In the data rows, the value 128 means zero.
Here are some numbered points:
array([198, 112,  85,  52, 151,  90, 158, 185, 177,  92, 144,  86, 150, 107, 109, 142, 131, 160, 143, 129, 181, 166,  57, 114,  85,  64]) 0
array([133, 131, 107, 133, 132, 135, 150, 127, 152,  98, 157, 112, 132, 125, 129, 144, 132, 139, 112, 130, 144, 117,  85, 110, 127, 105]) 1
array([101, 129, 119, 138, 138, 124, 138, 132, 157, 134, 140,  93, 113, 133, 113, 121, 123, 162, 115, 100, 137, 133,  61, 139, 115, 125]) 2
array([ 53, 162, 134, 155,  88, 109, 146, 117, 121, 154, 141, 137, 136, 124, 158, 121, 171, 125,  90, 118, 100,  75, 115, 153, 124, 102]) 3
array([115, 129, 137, 136, 121, 133, 127, 132, 122, 144, 125, 114, 111, 146, 140, 100, 120, 154, 108, 114, 131, 119, 108, 144, 129, 122]) 4
array([106, 133, 149, 137, 138, 144, 139, 135, 119, 128, 111, 127, 104, 146, 129, 134, 113, 137, 116, 116, 126, 123, 125, 114, 130, 123]) 5
array([158, 107, 131, 159, 161,  89, 101, 143, 115, 156, 139, 161, 144, 103, 133, 119,  97, 142, 109, 128, 149, 158, 161, 141, 160, 166]) 6
array([146, 112, 111, 105, 134, 146, 112, 131, 165, 138, 122, 129, 125, 148, 109,  97, 113, 140, 127, 131, 130, 127, 113, 120, 130, 121]) 7
array([ 95, 109, 172, 110, 129, 173, 162,  86,  99,  97, 141, 181, 124, 157, 107, 152, 139, 134, 140, 140,  85, 124, 153,  90, 135, 142]) 8
array([ 80, 120, 178, 101, 160, 195, 149, 111, 106,  97, 123, 133, 112, 152, 136, 170, 137, 120, 146, 132,  82, 111, 149,  82, 114, 154]) 9
array([109, 110, 170, 110, 117, 157, 144, 118, 105, 113, 114, 142,  89, 145, 127, 170, 150, 121, 134, 126, 104, 124, 144,  88, 113, 143]) 10
array([ 97, 160,  74, 190,  39,  99, 168, 121, 151,  97, 164, 142, 154, 119, 177, 161, 249, 102,  86,  85, 133,  74, 108, 157, 135, 119]) 11
array([141, 147, 142, 154, 153,  94,  68, 153, 132, 179, 100, 141, 114, 124, 144, 134,  87, 107, 119, 135, 129, 157, 156, 138, 121, 146]) 12
array([158, 120, 120, 127, 122, 126, 115, 152, 116, 103, 149, 142, 137, 109, 121, 147, 129, 123, 164, 150, 151, 135, 141, 107, 120, 128]) 13
array([203, 101, 142, 128, 155, 146, 103, 130, 103, 120,  96, 142, 116, 124, 113, 106, 117, 127, 156, 123,  94, 113, 146, 109, 133, 120]) 14
array([102, 139, 102, 150,  79, 117, 150, 109, 147, 118, 143, 122, 138, 128, 147, 159, 172, 117, 105, 100, 116, 110, 127, 138, 130, 130]) 15
Which three points above are nearest to each new point by angle, seen from the average point of the numbered points? Their numbers follow each, smallest number first.
array([118, 145, 110, 183, 115, 102, 110, 122, 126, 135, 134, 140, 117, 119, 113, 128, 128, 129, 111, 128, 142, 136, 124, 121, 114, 131]) 6 11 12
array([148, 143,  90, 132, 143, 119, 127, 125, 157, 134, 150, 123, 157, 137, 155,  91, 101, 155, 117, 103, 136, 164, 140, 156, 149, 130]) 4 6 7
array([141, 117, 137, 124, 138, 111, 114, 140, 128, 133, 134, 141, 145, 107, 133, 117, 126, 120, 151, 133, 132, 139, 131, 135, 142, 158]) 6 12 13
array([170, 133, 120, 117, 139, 133, 133, 131, 123, 132, 122, 149, 116, 116, 113, 112, 141, 124, 157, 142, 123, 115, 142, 116,  99, 108]) 7 13 14
array([130, 119, 113, 124, 148, 135, 112, 137, 147, 121, 133, 118, 130, 138, 131, 128, 111, 144, 126, 125, 147, 128, 106, 141, 130, 131]) 0 2 7
array([171, 138, 135,  86, 129, 120, 136, 149,  92, 128, 116, 149, 159, 125, 146, 109, 141, 107, 140, 126, 118, 137, 193, 142, 147, 111]) 6 13 14
array([153, 144, 110, 132, 133, 117, 135, 105, 161, 133, 128, 131, 181, 128, 158, 102, 123, 131, 131, 115, 131, 133, 158, 145, 157, 148]) 6 7 12
array([111, 108, 170,  70, 144, 152, 175,  69,  70,  54, 136, 166, 121, 166, 103, 188, 128,  91, 129, 164,  86, 123, 158,  60, 130, 117]) 8 9 10
array([149, 136,  98, 158,  91, 115, 149, 165, 143, 142, 122,  95, 134, 120, 155, 108, 151, 130, 137, 141, 167, 118, 140, 148, 116, 110]) 0 11 15
